Each path below is one point turned by a fixed rotation once a step. After each direction that follows a path, write how fast that rotation turns it, in degrees a step (0 if it stays still).
Each turn is a multiple of 5 degrees from 10 to 175, or 0.
Each row of a path follows its step; steps can be skipped.

step 0: [ 21  39 -24  -1  16  25  20  -1  29  14 -15 -35 -11 -22  -7 -21  69   0
   5 -25   7  39 -15  12  31 -52 -44 -22   6  -4  13  18   2  -5   7 -13
   2 -13  -5   0   8 -39  16  -9   5  23  19 -31  16 -22  35 -21 -19   4
  24  -6]
step 1: [ 20 -18   2  12  17  16 -11  -3  -5   9 -35 -18 -21 -42  28   0  54  16
 -16 -36  20  36  33 -19   8  -8 -23  -9 -13 -18 -15   7  -9  -2  -1  -7
 -38   9  20 -35  10 -27  40  -7   2  10  31 -25  18   0  -3  -6  61  25
 -24  18]
step 4: [ -3  -6  27   0  62  27  10  21  13   4 -28 -37  18 -44  17  30  36 -29
  17  10  17   2  54  11  12  10 -18   1 -14 -20   9 -10 -37  -4  30  20
   7 -25  -7 -17 -25 -22   0  25  11   2   2 -26   6  20   9 -50   2 -18
  15  14]
step 6: [ -9 -13 -23  15 -21  35  11  26  14   7 -25 -21 -25 -15   2 -36 -19 -57
 -12  17 -22  41 -13  10  27 -10 -29  -5  13 -25  -1  15 -30   4  34  -7
 -37   4 -31  14  27 -48 -12  -6 -13  28   7 -20   2 -17 -46   0   7  23
   0 -17]
step 7: [-16  -9  -5  -8   6  44  40   8 -29  -5 -37 -15  11  -5  36  -9  31 -11
  48   5 -34  10 -15  23  21 -21 -26  23  23 -34   6  23 -51  40  17  23
 -21 -12   9 -17   1 -29   3  -8 -18 -26   3 -20   5 -23  17 -10  34  15
 -15  15]
step 11: [ 13  20 -20 -31  22  30  26  24  37 -16  -5  -4 -13 -59  10  36  27   8
   3 -24  17  28   7 -28 -17 -30  -5  21   1  -6 -14  26 -11   8  -9  24
 -18 -40  21 -30  33 -44 -17 -13 -10  33   1 -33  -2 -24   5   3  20 -21
  -4 -14]
step 12: [ 29 -12 -11  29  17   9 -11  26   2   2 -69 -45 -18 -51  39  12  42   2
  -8  13  15  27   7 -17   5 -28  -4  22  -6 -29   2  -2   8  17  -3 -16
 -23   9 -48 -31  10 -28  11   5  -7  26 -14 -21  -9  15   0  14 -28 -23
   1  -4]
step 14: [ -5  14  30  -7  18  22   8  17  34   8 -24  14  -6 -39 -23  11  -4  13
  26  20   5  25   0  29  49 -17 -15 -20   1  -5  44  18 -16 -17  49  53
 -24  -4  17   5  -7 -28  -7  15 -27  15 -11 -47  -4 -12 -33 -32  16   1
   3 -17]
step 18: [  8 -22  11   7  20  18   0  14  -2   5 -26   6 -14 -26  17 -21  48  -6
   2 -24  16  23   1  13  20 -54 -25 -27  30   6 -13  14 -34  24  38  13
 -17  -2 -13  -4  31 -46  -3 -10   1  -8  44  -8 -47  12  14  -6  25  17
  39  25]
step 24: [-10  -8  22  22  12  55 -25  10  37  14 -29 -23   5 -26  14 -32   0  -8
  20  48 -18  37   0  -2  33   9  -1  29  23 -30 -13  -3 -38  26  26   3
 -16  -4 -17 -20 -24 -19 -15  -8 -10   0 -11 -39 -45  13 -22 -21  24   3
 -23  10]
Directions:
[  5   1  -6  -2   7 -14  -6  -8   6  -8  -5  -7   1   2  -1  16  13  -2
  -6  -7   5   6   8 -13  -8 -10   4   0   4   6   6   1   7  -5 -12   6
  -5  -9   3  -7   3   1   0  -1   1  -1   6   3  -6   8  -6   4  -2   7
   3   1]	40
[-12  -4   0   9   9  -3   1  -4   2   8   1  -5   1   2  10   3   5  -3
   5  -7  -9  -4   4   9   0   5  -6 -12  -4  -8  -3  -8   4   9  -5   2
  -9  -8  12  -2   0  -3   3   4   1   9  -8  20   3  -3  -1  -2   1   1
  -7   6]	120
[  8  -3  -9 -10   1 -10   1   7 -13   8   3   5   9   4  -1  -8  -4 -11
  10 -15  -5   2  -4   6   1 -12   4   4   5   0   3   2  -4  -3 -10 -10
  -4   1   3   2   6  -2   1  -5  -1   2   5   4  -5  -6   2  -1   6  -8
  10  14]	35
[  7  -4  -8  -2  -2   6   3   2  -8   2  -1  -8  -6  14  -1  -2  -2  -6
  -4   3 -11  -9  -9   1  -2  -7  -4  -4  -2  -9  -1   6   5  -9  -6   5
  -2   0  -4   2 -13  -7   1  -4  11   3   3   1  14   4  -4  -4 -17   9
   5  -7]	110
[-14   4   1  -1   7   0  -5  -5  -2  -9   4   9   2   4  -1   1   1  -1
   0   8 -13   6   1   0   0 -11 -23   1   8   4  -1  11   4   4  -1   0
   6   1  11   7   3  -3 -10  -4  -7  -6  -1  -4  -3   1  -5 -13  -5  -6
   2  -3]	100
[ -8   1  -4  -9  -6   1  -1   0   9   1 -12  11  -2  10   1   3   1   4
   7  -1  14  -9  -5   0  -7   1  -9  -1  -5 -15  13  -6  -2  -4   4  -8
  -9 -12   0   3   8  -2  -6  -1   2  -7  -3   1  -2   3  12  -3   1  -1
  12  -5]	155
[ -2  -1  -5  10   0  12  -7   1 -10  -3  -8   4   8   0   8  -8   8   1
   3   0   2   0   8  -5  -1  -2   5   7  -7   5  -4  -8 -13  -7  -5  -4
   3   7  -2   4   9  -5   2   5   7 -10  -4   7  -5   6  -3 -16  -4  15
  -5   3]	125
